[153 173 099 024 088 124 092 017 083 040 217 073 123 133 200]
[191 126 103 116 118 123 129 133 100 072 105 136 124 122 123]
[120 146 122 098 116 122 104 084 104 093 166 096 136 126 155]
[099 170 148 179 236 091 122 082 123 178 187 132 087 117 160]
[170 148 090 132 143 091 138 091 083 081 138 146 165 086 132]
[000 134 172 158 134 168 137 124 186 251 159 115 127 175 163]
[040 087 151 096 130 155 146 207 195 235 116 080 050 208 091]
[101 090 149 240 173 134 182 239 168 217 044 194 134 140 057]
[063 117 078 112 195 070 178 186 133 171 135 095 047 172 069]
[106 084 149 214 153 145 161 234 164 207 055 182 126 147 065]
[080 101 151 102 110 164 119 168 174 194 113 109 093 184 119]
[135 152 120 101 118 119 107 082 115 091 165 094 132 125 152]
[047 130 146 141 143 145 123 121 159 218 155 119 113 150 136]
[137 103 127 060 015 163 115 164 144 091 121 110 134 171 109]
[051 078 178 097 075 193 103 195 229 231 101 098 079 199 110]
[115 143 079 126 212 044 183 153 088 118 136 099 078 127 079]
[089 151 143 137 163 112 118 098 130 145 167 111 090 135 162]
[132 166 116 051 108 123 093 050 101 059 205 068 128 122 180]
[000 137 171 162 157 154 132 134 191 255 158 111 133 161 155]
[007 122 179 165 146 156 128 126 195 252 154 121 112 171 150]
[154 139 108 202 196 102 158 125 108 135 121 168 163 079 116]
[080 151 165 078 116 125 093 109 148 142 170 092 067 182 165]
[190 144 131 140 090 154 096 072 108 073 138 167 195 080 165]
[115 106 146 172 147 117 145 184 146 169 091 157 118 123 090]
[206 117 106 109 112 101 137 120 081 048 114 132 127 104 112]
[255 125 076 110 103 096 126 122 058 000 096 147 133 082 089]
[109 086 149 227 164 139 171 227 160 207 061 179 137 129 061]
[105 086 136 232 161 133 177 245 161 206 058 182 126 140 066]
[173 147 103 139 147 095 132 094 082 072 148 139 157 101 125]
[179 124 185 135 040 216 074 077 149 111 134 169 198 103 180]
[051 093 178 116 092 183 120 199 211 234 117 103 070 201 113]
[255 116 089 095 112 108 124 122 067 000 101 142 131 088 097]
[182 127 163 133 063 192 091 088 154 109 130 145 194 117 175]
[095 171 136 197 244 084 134 094 121 180 176 131 085 105 158]
[153 085 131 063 018 160 120 160 148 077 085 140 163 149 088]
[107 076 157 219 163 140 172 243 162 215 046 202 131 121 057]
[104 096 148 200 165 138 170 231 166 203 057 188 124 132 067]
[114 088 140 218 164 133 174 230 159 214 058 180 132 125 068]
[203 079 086 114 056 158 159 189 114 079 039 170 221 089 061]
[113 101 148 221 163 146 159 236 169 208 065 173 122 129 065]
[151 162 115 052 104 124 107 048 098 070 197 091 128 128 165]
[152 171 114 029 095 117 091 014 085 037 207 065 127 123 206]
[192 117 095 118 109 124 132 129 099 066 115 120 125 114 101]
[060 134 155 144 134 135 136 116 153 192 140 125 117 146 144]
[139 178 109 039 092 116 083 026 091 060 200 076 124 129 199]
[109 108 146 177 144 130 140 189 151 165 092 145 130 132 099]
[029 139 158 152 152 146 137 128 171 240 153 111 122 164 147]
[123 095 139 194 148 140 145 197 144 180 072 163 125 140 079]
[109 099 187 116 055 201 097 146 192 182 116 131 126 171 149]
[103 127 145 046 045 160 083 126 150 101 152 085 078 198 148]
[136 144 087 140 152 082 158 122 088 092 143 126 134 100 119]
[104 148 157 087 100 134 111 114 156 126 152 087 086 169 167]
[120 116 138 061 043 159 112 145 132 099 123 101 119 172 138]
[128 136 126 082 121 121 103 080 110 088 168 098 122 128 156]
[025 141 160 165 154 149 125 118 178 233 151 121 123 158 159]
[030 082 127 108 151 127 146 203 188 225 110 075 038 199 090]
[137 141 092 129 184 063 155 114 083 099 129 125 108 099 111]
[117 154 052 144 243 014 189 139 052 078 136 109 082 096 059]
[104 113 138 171 147 133 152 174 150 175 089 162 132 131 094]
[116 102 136 185 152 136 159 186 143 165 090 155 131 122 102]
[166 134 149 142 097 159 111 100 127 102 146 165 185 111 162]
[106 089 142 223 166 147 168 244 173 212 064 180 135 130 057]
[106 152 125 162 195 103 138 103 126 151 159 127 106 120 139]
[143 158 120 036 095 120 088 032 090 057 206 070 117 126 191]
[045 103 127 115 167 094 145 188 159 191 114 083 031 178 083]
[189 148 132 134 094 152 111 077 093 068 140 153 191 084 168]
[134 151 118 069 098 123 101 054 104 073 176 083 131 125 170]
[108 093 137 182 152 126 159 207 155 189 070 167 132 135 076]
[206 156 129 140 113 134 099 056 081 058 136 177 201 072 177]
[135 149 125 077 108 115 114 071 103 080 165 094 130 133 160]
[147 168 116 060 111 116 117 046 095 074 197 078 130 123 175]
[091 158 148 160 203 091 120 096 129 165 182 118 099 128 164]
[044 108 107 116 187 091 184 185 138 186 105 077 046 190 079]
[100 154 147 131 166 110 112 100 121 162 174 116 101 136 149]
[147 166 118 029 089 121 099 016 086 042 208 064 135 127 196]
[216 148 152 142 047 197 074 052 119 074 146 193 225 075 207]
[207 068 083 140 072 163 167 185 105 078 029 179 228 071 053]
[104 152 115 233 255 079 153 072 102 177 163 155 126 066 144]
[115 100 153 199 148 128 155 206 156 186 071 169 128 143 087]
[186 126 100 124 111 112 125 134 101 067 118 125 124 103 123]
[255 115 067 098 101 103 126 121 060 000 098 131 134 079 091]
[000 144 151 159 156 152 134 132 182 255 165 121 123 173 154]
[104 088 149 228 160 135 169 242 174 219 053 198 135 131 071]
[154 127 149 138 093 155 091 102 149 121 133 155 159 119 159]
[143 153 114 059 104 112 091 044 109 063 196 075 120 129 182]
[005 137 159 151 149 154 136 122 190 255 143 132 122 169 155]
[089 090 189 120 062 208 091 162 207 208 117 119 119 195 141]
[000 146 167 164 156 156 131 129 196 255 155 117 119 173 155]
[065 171 162 140 206 087 113 071 135 183 213 101 043 151 195]
[143 170 115 046 100 117 106 050 099 071 174 080 129 126 185]
[077 096 166 099 078 196 120 166 201 195 116 115 100 185 123]
[059 104 115 121 162 105 156 179 162 196 109 083 046 179 077]
[132 107 208 113 023 248 073 112 201 183 129 143 166 163 188]
[105 092 132 204 150 135 158 208 160 192 067 161 132 125 068]
[142 163 116 041 101 115 097 037 096 063 187 067 122 113 182]
[032 140 154 139 147 143 136 126 179 220 144 131 124 156 155]
[113 106 132 175 147 135 137 168 143 164 091 148 128 137 091]
[203 114 096 110 111 107 125 127 083 050 108 130 137 099 112]
[087 129 159 051 062 132 096 124 149 117 157 073 074 188 164]
[118 092 137 213 168 138 171 235 160 203 049 181 144 134 064]
[139 109 133 085 051 152 128 152 144 107 098 108 146 146 111]
[069 141 144 133 134 134 135 131 155 182 131 112 126 137 141]
[137 146 115 080 105 120 109 059 103 091 176 091 120 121 159]
[040 135 158 146 152 150 123 132 167 228 146 123 122 159 149]
[147 176 115 026 092 123 084 008 091 043 207 062 114 124 203]

[077 096 166 099 078 196 120 166 201 195 116 115 100 185 123] Lb
[116 102 136 185 152 136 159 186 143 165 090 155 131 122 102] TA
[132 166 116 051 108 123 093 050 101 059 205 068 128 122 180] TA
[040 135 158 146 152 150 123 132 167 228 146 123 122 159 149] KI
[104 096 148 200 165 138 170 231 166 203 057 188 124 132 067] TA
[192 117 095 118 109 124 132 129 099 066 115 120 125 114 101] KI
[151 162 115 052 104 124 107 048 098 070 197 091 128 128 165] TA
[109 099 187 116 055 201 097 146 192 182 116 131 126 171 149] Lb
[135 152 120 101 118 119 107 082 115 091 165 094 132 125 152] TA
[113 106 132 175 147 135 137 168 143 164 091 148 128 137 091] TA
[025 141 160 165 154 149 125 118 178 233 151 121 123 158 159] KI
[255 116 089 095 112 108 124 122 067 000 101 142 131 088 097] KI
[047 130 146 141 143 145 123 121 159 218 155 119 113 150 136] KI
[030 082 127 108 151 127 146 203 188 225 110 075 038 199 090] Lb
[108 093 137 182 152 126 159 207 155 189 070 167 132 135 076] TA
[147 176 115 026 092 123 084 008 091 043 207 062 114 124 203] TA
[147 166 118 029 089 121 099 016 086 042 208 064 135 127 196] TA
[104 088 149 228 160 135 169 242 174 219 053 198 135 131 071] TA
[000 144 151 159 156 152 134 132 182 255 165 121 123 173 154] KI
[134 151 118 069 098 123 101 054 104 073 176 083 131 125 170] TA
[255 125 076 110 103 096 126 122 058 000 096 147 133 082 089] KI
[104 113 138 171 147 133 152 174 150 175 089 162 132 131 094] TA
[029 139 158 152 152 146 137 128 171 240 153 111 122 164 147] KI
[143 158 120 036 095 120 088 032 090 057 206 070 117 126 191] TA
[190 144 131 140 090 154 096 072 108 073 138 167 195 080 165] Lb
[137 141 092 129 184 063 155 114 083 099 129 125 108 099 111] Lb
[051 078 178 097 075 193 103 195 229 231 101 098 079 199 110] Lb
[153 085 131 063 018 160 120 160 148 077 085 140 163 149 088] QM
[000 146 167 164 156 156 131 129 196 255 155 117 119 173 155] KI
[000 134 172 158 134 168 137 124 186 251 159 115 127 175 163] KI
[115 106 146 172 147 117 145 184 146 169 091 157 118 123 090] TA
[154 139 108 202 196 102 158 125 108 135 121 168 163 079 116] QM
[123 095 139 194 148 140 145 197 144 180 072 163 125 140 079] TA
[115 143 079 126 212 044 183 153 088 118 136 099 078 127 079] Lb
[147 168 116 060 111 116 117 046 095 074 197 078 130 123 175] TA
[139 178 109 039 092 116 083 026 091 060 200 076 124 129 199] TA
[166 134 149 142 097 159 111 100 127 102 146 165 185 111 162] Lb
[118 092 137 213 168 138 171 235 160 203 049 181 144 134 064] TA
[089 151 143 137 163 112 118 098 130 145 167 111 090 135 162] QM
[120 116 138 061 043 159 112 145 132 099 123 101 119 172 138] QM
[106 152 125 162 195 103 138 103 126 151 159 127 106 120 139] QM
[005 137 159 151 149 154 136 122 190 255 143 132 122 169 155] KI
[203 079 086 114 056 158 159 189 114 079 039 170 221 089 061] QM
[143 153 114 059 104 112 091 044 109 063 196 075 120 129 182] TA
[105 092 132 204 150 135 158 208 160 192 067 161 132 125 068] TA
[000 137 171 162 157 154 132 134 191 255 158 111 133 161 155] KI
[069 141 144 133 134 134 135 131 155 182 131 112 126 137 141] KI
[128 136 126 082 121 121 103 080 110 088 168 098 122 128 156] TA
[101 090 149 240 173 134 182 239 168 217 044 194 134 140 057] TA
[152 171 114 029 095 117 091 014 085 037 207 065 127 123 206] TA
[080 151 165 078 116 125 093 109 148 142 170 092 067 182 165] QM
[139 109 133 085 051 152 128 152 144 107 098 108 146 146 111] QM
[153 173 099 024 088 124 092 017 083 040 217 073 123 133 200] TA
[080 101 151 102 110 164 119 168 174 194 113 109 093 184 119] Lb
[182 127 163 133 063 192 091 088 154 109 130 145 194 117 175] Lb
[189 148 132 134 094 152 111 077 093 068 140 153 191 084 168] Lb
[087 129 159 051 062 132 096 124 149 117 157 073 074 188 164] QM
[103 127 145 046 045 160 083 126 150 101 152 085 078 198 148] QM
[207 068 083 140 072 163 167 185 105 078 029 179 228 071 053] QM
[044 108 107 116 187 091 184 185 138 186 105 077 046 190 079] Lb
[115 100 153 199 148 128 155 206 156 186 071 169 128 143 087] TA
[132 107 208 113 023 248 073 112 201 183 129 143 166 163 188] Lb
[142 163 116 041 101 115 097 037 096 063 187 067 122 113 182] TA
[136 144 087 140 152 082 158 122 088 092 143 126 134 100 119] Lb
[120 146 122 098 116 122 104 084 104 093 166 096 136 126 155] TA
[045 103 127 115 167 094 145 188 159 191 114 083 031 178 083] Lb
[113 101 148 221 163 146 159 236 169 208 065 173 122 129 065] TA
[135 149 125 077 108 115 114 071 103 080 165 094 130 133 160] TA
[105 086 136 232 161 133 177 245 161 206 058 182 126 140 066] TA
[137 146 115 080 105 120 109 059 103 091 176 091 120 121 159] TA
[154 127 149 138 093 155 091 102 149 121 133 155 159 119 159] Lb
